Here are some points:
tensor([81, 6, -2, 44, -28, 25, -30, 23, -27, 70, 69, 9, -19,
        -7, -25, -27, -8, 31, 31, -24, 35])
tensor([-23, -6, 20, -51, 32, 37, 0, 2, 110, -12, -47, 19, 44,
        -17, -1, -9, -10, -19, -33, 82, 18])
tensor([-31, -13, -25, 22, -7, 5, 36, -77, -25, -7, -60, -1, 7,
        42, -13, 7, 25, -6, 50, 10, -47])
tensor([-50, -38, -21, 52, 7, -51, 51, -28, -51, -14, -95, -45, 35,
        -48, -62, 33, 99, -3, 4, -16, -2])
tensor([-11, -9, -3, 0, -5, -16, -14, -33, -39, 18, -33, 4, -1,
        -34, -16, 17, 9, -36, 27, 21, 31])
tensor([5, 10, -17, -26, 4, 25, -16, -49, 75, -8, 13, 77, -21,
        -19, 18, -7, -80, 43, 23, 56, 42])
tensor([5, -15, 0, 17, -17, -40, 4, -8, -43, -10, 3, 7, -29,
        10, 6, 15, -2, 20, -25, -14, 26])
tensor([13, 13, 16, 42, 22, 15, -19, 97, 2, -41, 66, -18, 0,
        31, 12, -4, -13, 3, 4, -54, -49])
tensor([-7, -14, 12, 39, -24, -52, 63, 0, -96, -24, 25, -40, 6,
        32, 25, 25, 45, -3, -50, 8, -33])
tensor([-43, 11, -32, -42, -57, 17, 9, -78, 113, 14, -30, 48, -67,
        -49, 37, 54, -23, -31, -37, 53, 72])
tensor([47, 24, 13, -3, 38, -49, 4, 15, -3, 44, -2, -1, 5,
        -25, -14, -18, 4, 15, 31, 6, 29])
tensor([-18, 26, -18, 15, 16, -60, 27, -31, -28, -32, -7, 0, 37,
        -12, -11, 20, 18, 5, -30, 30, -11])
tensor([-22, 2, 27, 19, 24, -6, -10, 57, -43, -19, 32, 31, -15,
        -28, -61, -26, -34, -5, 33, -32, -25])
tensor([-10, -10, 32, 23, 66, 54, -17, 88, -24, -28, 71, -38, 30,
        74, -11, -59, 19, 17, -8, -56, -65])
tensor([-60, -2, 34, -21, 0, 57, 0, -38, 4, -18, -75, -16, 21,
        -10, -46, 17, 27, -7, 9, 17, -35])
tensor([-22, -16, 0, -30, -8, 16, 27, -14, 15, -16, -20, 9, -46,
        -18, 15, 14, -21, 5, -21, 5, -5])
tensor([27, -14, 12, 64, 100, 33, -59, 119, 4, 10, 42,
        -36, 43, 57, -7, -82, 39, 36, 4, -119, -55])
tensor([-20, -3, 10, -12, -18, -13, 6, -29, 17, 9, 26, -28, -20,
        -24, 1, -38, 46, -16, -14, -35, 22])
tensor([-25, 16, 5, -30, -3, 58, 9, 28, -31, -23, 71, -17, 5,
        67, -23, 16, 29, 17, -18, -3, -52])
tensor([46, 21, -39, 49, 34, -8, -39, 60, 45, 40, 77, 21, -37,
        -30, -23, -40, -9, 37, 6, -32, 20])
tensor([39, -17, 26, 4, 35, 2, -22, 2, -30, 35, -29, 13, 21,
        -1, -9, -6, -12, 21, 79, 7, 2])
tensor([44, -51, -59, 26, -26, 33, -40, -9, -29, 32, -19, 5, -26,
        42, 63, -12, -41, 30, 15, -20, -3])
tensor([1, -7, -17, -31, -12, 28, -41, 6, -28, 1, 30, 14, 3,
        17, 18, 61, -37, -22, -8, 46, -21])
tensor([27, 21, -13, 18, -14, 5, -6, -9, -4, 15, 31, 15, -6,
        -9, 18, -1, -15, -18, -3, 28, 2])
tensor([37, 1, 11, -9, -46, 39, -33, 10, 0, 48, 11, 14, -16,
        2, 35, 5, -6, 11, 3, 63, 66])
tensor([-40, 0, 9, 6, 1, -1, 35, -75, 45, -19, -88, 29, -16,
        -43, 28, -4, -32, -38, -22, -3, -8])
tensor([-17, -39, -17, 4, -19, -30, 4, 2, -9, -20, 14, -20, -42,
        -9, 34, -35, 40, 11, -26, -15, 18])
tensor([28, 15, 21, 28, 0, 38, -28, 91, -51, -43, 81, -13, 16,
        33, -8, -40, 23, 29, -16, -45, -79])
tensor([-35, 36, -15, 10, -6, 65, -9, 22, -20, 2, 10, 40, -28,
        8, 35, 11, -17, 25, 43, -21, -7])
tensor([-12, 38, -13, 4, -37, 23, 12, -37, 26, 20, 17, 45, -48,
        -6, 42, 56, -39, 14, -7, 34, 38])
tensor([10, -16, -7, -47, 29, 40, -6, -83, 52, 41, -71, -5, 42,
        17, -5, 29, 9, 5, -9, 99, -39])
tensor([-17, -8, -27, 31, 26, 49, -26, 5, -16, 48, -12, 23, -19,
        9, 72, 2, -34, 37, 32, -40, -9])
tensor([18, 3, -3, -43, -69, 6, 6, -37, 15, 45, 0, 50, -48,
        4, 42, 35, -55, 5, -20, 19, 40])
tensor([-58, -41, 11, -19, -6, 59, -6, -52, -59, -7, -97, -7, 16,
        17, -35, 30, 4, 23, 35, 7, -55])
tensor([-79, -21, 5, -21, 51, 39, -6, -40, 58, 13, -65, 6, 12,
        3, 8, -9, 57, -19, 9, 11, -7])
tensor([-33, -18, 16, 17, 9, 18, 27, 51, -75, -66, 0, -20, 16,
        27, -26, 28, -5, -28, -21, 14, -51])
tensor([4, 7, 27, 15, 60, 30, -15, 81, -29, -28, 50, -65, 28,
        68, 3, -17, -1, 38, -18, -52, -61])
tensor([-12, 16, 7, 13, -26, 18, 50, -12, -35, -11, 19, 4, -10,
        10, -5, 41, 6, 18, 27, 32, 11])
tensor([-69, -24, 21, -27, -34, 72, 16, -80, -31, -38, -113,
        -17, 21, 22, -43, 44, 36, 16, 24, 16, -58])
tensor([79, -44, 15, 46, -17, -121, 11, 10, -94, 2, -13,
        -41, 30, -17, -20, 41, 24, 11, 7, -7, 9])
tensor([7, -9, 21, 17, 30, 20, -45, -26, -11, 35, -57, 53, -12,
        -19, -36, 22, -60, -11, 53, -15, 30])
tensor([5, 5, 15, 4, 28, 50, 3, -15, -12, 50, -52, -14, 3,
        -2, -5, -30, -8, -1, 34, -37, -30])
tensor([-18, 15, 5, -22, 7, -6, 25, -26, 85, -20, -8, -4, 5,
        -26, -48, -6, 9, -42, -16, 12, 31])
tensor([-55, 29, -14, -19, -14, -29, 15, 25, -43, -51, -8, 24, -22,
        29, -7, 18, -41, 19, -23, 13, -49])
tensor([5, 3, -9, -58, -50, -13, 3, -21, 49, -56, 23, 29, 7,
        25, -39, -6, -28, -10, -28, 36, 13])
tensor([-15, -34, -2, 41, 52, -14, 49, 1, -26, -32, -57, -46, 8,
        13, -5, -47, 65, 37, 6, -54, -31])
tensor([-63, -64, -4, 78, -17, -118, 76, -21, -100, -40, -73,
        -40, 6, -45, -19, -10, 103, 36, 7, -43, -45])
tensor([10, 20, -10, -1, 1, -65, 40, 31, 27, -32, 15, -4, 24,
        1, -27, 27, -4, -8, -18, 15, 5])
tensor([3, 34, -8, 26, -8, -53, -41, -11, -5, -25, 10, 10, -19,
        -28, -22, 13, 2, 1, -26, 16, 14])
12 more points follow, each with its number after it:
tensor([5, 1, 18, 38, 90, 8, 10, 69, 3, -63, 3, -48, 36,
        33, -29, -33, -11, 47, 35, -54, -44]) 0
tensor([13, 37, -6, -13, -79, 4, -17, -37, -34, -5, 33, 41, -45,
        -41, 36, 19, -18, -47, -9, 50, -4]) 1
tensor([-28, -54, -3, 30, -34, -46, 45, 26, -78, -50, 23, -29, 45,
        15, -13, 14, 35, -7, 4, -38, -34]) 2
tensor([-42, 2, 5, 24, 25, 32, 3, -9, 14, 52, -59, 11, -24,
        9, 7, -32, -22, -4, 14, -48, 30]) 3
tensor([38, 28, -1, -5, -6, 50, -43, 13, -3, 6, 41, 29, 0,
        49, 27, -23, -17, -32, -18, 30, -25]) 4
tensor([11, 22, -10, -24, -67, -18, 6, -23, -49, -44, 40, 13, 26,
        9, 5, 48, -29, -2, 10, 39, 6]) 5
tensor([-49, 13, 46, 8, 14, 14, -43, 47, -42, -21, -69, 28, -42,
        -35, -28, -50, -4, -27, 48, -55, -29]) 6
tensor([-21, 5, 2, 8, -50, 12, -6, -30, 40, -1, 37, -10, -10,
        -8, 34, -17, 8, -60, -47, -2, 17]) 7
tensor([81, 0, -60, -26, 5, 25, -45, 7, 25, 40, 13, 1, 22,
        -15, 38, 23, -42, 1, 28, 41, 72]) 8
tensor([65, 8, -28, 68, 25, -35, 10, 91, -36, 42, 110, 10, -38,
        -11, -18, -66, -21, 29, 54, -92, 56]) 9
tensor([7, -28, -18, -25, 10, 52, -23, -41, 2, 68, -33, 31, 0,
        -26, 39, 9, -13, 59, 64, -9, 41]) 10
tensor([-35, 13, -9, 13, 35, 64, 44, -34, 61, 15, 19, 10, -15,
        -18, 2, -30, 17, 51, -5, -32, 39]) 11
Which two of these numbered points are nearest to each point below, ignoring the 3 directions in which the first points spread most? Their numbers follow each, nearest first.
tensor([62, 38, -33, -15, -14, 31, -39, 32, 35, 11, 67, 13, -25,
        14, -11, -27, -19, -14, -9, -6, 15]) > 4 2
tensor([58, 14, -20, -2, 0, -52, -12, -8, 19, -18, 32, 33, 0,
        -47, -8, 46, -21, 8, 2, 16, 64]) > 0 8
tensor([-36, -10, -15, 31, 80, -7, 22, 39, -28, 9, -27, -16, -16,
        27, 26, 9, 36, 39, 2, -86, -10]) > 3 11
tensor([11, 7, -1, -4, -22, 8, -40, 5, -7, 20, 9, -1, 2,
        -16, 0, -10, -15, -53, -7, 11, 9]) > 4 7
tensor([13, -37, 3, 14, -17, 15, -39, -3, -25, 44, -46, -19, -5,
        7, 12, -35, 5, 19, 69, -53, 9]) > 10 3
tensor([48, 12, 11, 24, -23, 19, -21, 44, -31, 2, 56, 7, 14,
        25, 13, 5, -10, 12, 0, -14, -27]) > 4 2
tensor([-16, -28, -9, 12, -6, 5, 22, -80, 54, -25, -25, -40, 66,
        -9, 19, -33, 76, -55, -46, 46, 8]) > 7 4
tensor([-36, 63, 13, -47, -15, 25, -12, 7, 14, -55, -9, 32, 2,
        29, -12, 31, -27, -22, 16, 18, -41]) > 5 1
tensor([-4, 17, -19, -16, -1, 50, 1, 63, -59, -39, 77, -30, 28,
        76, -2, -12, 11, 48, -33, -18, -54]) > 5 2
tensor([-31, 11, 12, -26, 64, 13, -5, 67, 5, -7, -11, 15, 33,
        44, 18, 1, -12, 50, 29, -37, -27]) > 0 2
tensor([27, -9, 9, -11, 50, 64, -12, -16, 2, 43, -86, 6, 31,
        -10, 6, -14, -36, 34, 41, -4, -12]) > 10 8
tensor([6, 2, -17, -8, -2, 54, 14, -35, 74, 34, 23, 62, -78,
        -22, 46, -13, 15, 93, 2, -2, 38]) > 11 10
Now 12 new points, numbered from 0 again:
tensor([28, -16, 8, 13, -20, 7, 14, 15, -3, 53, 49, -27, 31,
        6, -8, -25, 34, 11, 14, 21, 16]) 0
tensor([57, 13, 3, 3, 61, 49, -41, 40, -19, 50, 12, -22, 5,
        24, 6, -11, -28, 43, 42, 1, 7]) 1
tensor([35, 32, 15, 0, 30, 37, -52, 5, 18, 52, -44, 2, 1,
        1, 13, -21, -52, -1, 27, -44, 18]) 2
tensor([-34, 34, -20, 19, -37, 75, 11, 1, 10, 13, 41, 49, -51,
        39, 56, -54, -17, 25, -4, -27, -23]) 3
tensor([21, -12, -10, -19, -26, 1, -22, -46, 24, -23, -4, -35, 24,
        -17, 22, -32, 24, -43, -30, 38, -5]) 4
tensor([65, 23, -23, -13, -46, -52, -3, 11, 43, 22, 29, 24, -68,
        -55, 14, 40, -27, -14, -19, 32, 63]) 5
tensor([-4, -5, -27, 0, -46, 17, -44, 11, -46, -30, 38, 26, -19,
        21, 2, -6, -4, 20, -2, 36, -15]) 6
tensor([3, 7, -30, -4, 51, 16, -16, 83, 7, -53, 73, -27, 10,
        60, 46, -7, -6, -15, -15, -88, -45]) 7
tensor([-2, 10, 35, 27, 36, -14, 30, 73, -42, -43, 47, -13, 59,
        43, -58, -8, 19, 33, -11, -10, -54]) 8
tensor([-82, -18, 28, -46, -24, -17, -18, -80, -25, -11, -99, -17, 47,
        27, 10, 21, 13, -10, 41, 69, -40]) 9
tensor([-3, -7, 46, -34, -56, -37, -21, -5, -25, -23, 44, 7, -4,
        6, -10, 34, -2, -40, -1, 27, -18]) 10
tensor([-6, 47, 5, -72, -27, -42, 9, -23, 92, -41, -8, 19, 16,
        -4, -10, 55, -37, -13, -43, 61, 2]) 11
Which two of these numbered points are nearest to each point below, ignoring the 3 directions in which the first points spread most? Their numbers follow each, nearest first.
tensor([-9, 1, -11, 9, 25, -17, 12, -3, 18, -13, 50, 12, -3,
        -17, 29, -26, 11, -34, -38, -31, 27]) > 7 4
tensor([17, -9, 34, 29, 97, 1, 10, 50, 78, 47, -45, -59, 46,
        11, -15, -51, -18, -8, 12, -61, 23]) > 2 1
tensor([-52, 91, -25, -90, -9, 117, -13, 29, 127, -42, 69, 37, -65,
        39, 92, -18, 16, 8, -60, -7, 0]) > 7 3
tensor([30, 15, 58, -18, 34, 7, -14, 27, 68, 59, -16, -3, 52,
        -14, -22, -26, -24, -13, 29, -35, 63]) > 2 0
tensor([39, -5, -23, -29, -10, -29, 56, -38, 127, 45, 37, -12, 25,
        -11, 26, 40, 55, -40, -38, 52, 104]) > 0 4
tensor([-41, -25, 4, 33, 7, 53, 57, 48, -28, -2, -8, -52, 52,
        20, -10, -23, 82, 40, -8, -47, -55]) > 0 5
tensor([-37, 19, 0, -27, -62, -26, -19, -28, -14, -17, 55, 3, -8,
        -12, 35, 12, 6, -36, -62, 29, 38]) > 10 4
tensor([-13, 12, 0, 10, -49, -48, 0, -21, -1, -43, 6, 18, 2,
        -28, 2, 23, 22, -27, -2, 45, -20]) > 10 6
tensor([1, 24, -7, 4, -39, 25, -24, -39, 45, 0, 41, -1, -1,
        12, 19, -43, -21, -56, -31, 20, 36]) > 4 0
tensor([48, -13, 0, -50, 29, 39, -1, -34, 57, 86, -28, 13, -4,
        40, 49, 46, -43, 27, 26, 27, 36]) > 1 2
tensor([5, -16, 8, -19, -20, 3, -34, -37, 57, -11, 13, 2, -16,
        -26, 36, -1, 7, -41, -44, 51, -8]) > 4 5
tensor([-13, -42, 58, 42, 38, 24, 37, -1, 46, 27, -27, -47, 2,
        -19, -29, -46, 76, -4, 21, -44, -12]) > 0 5
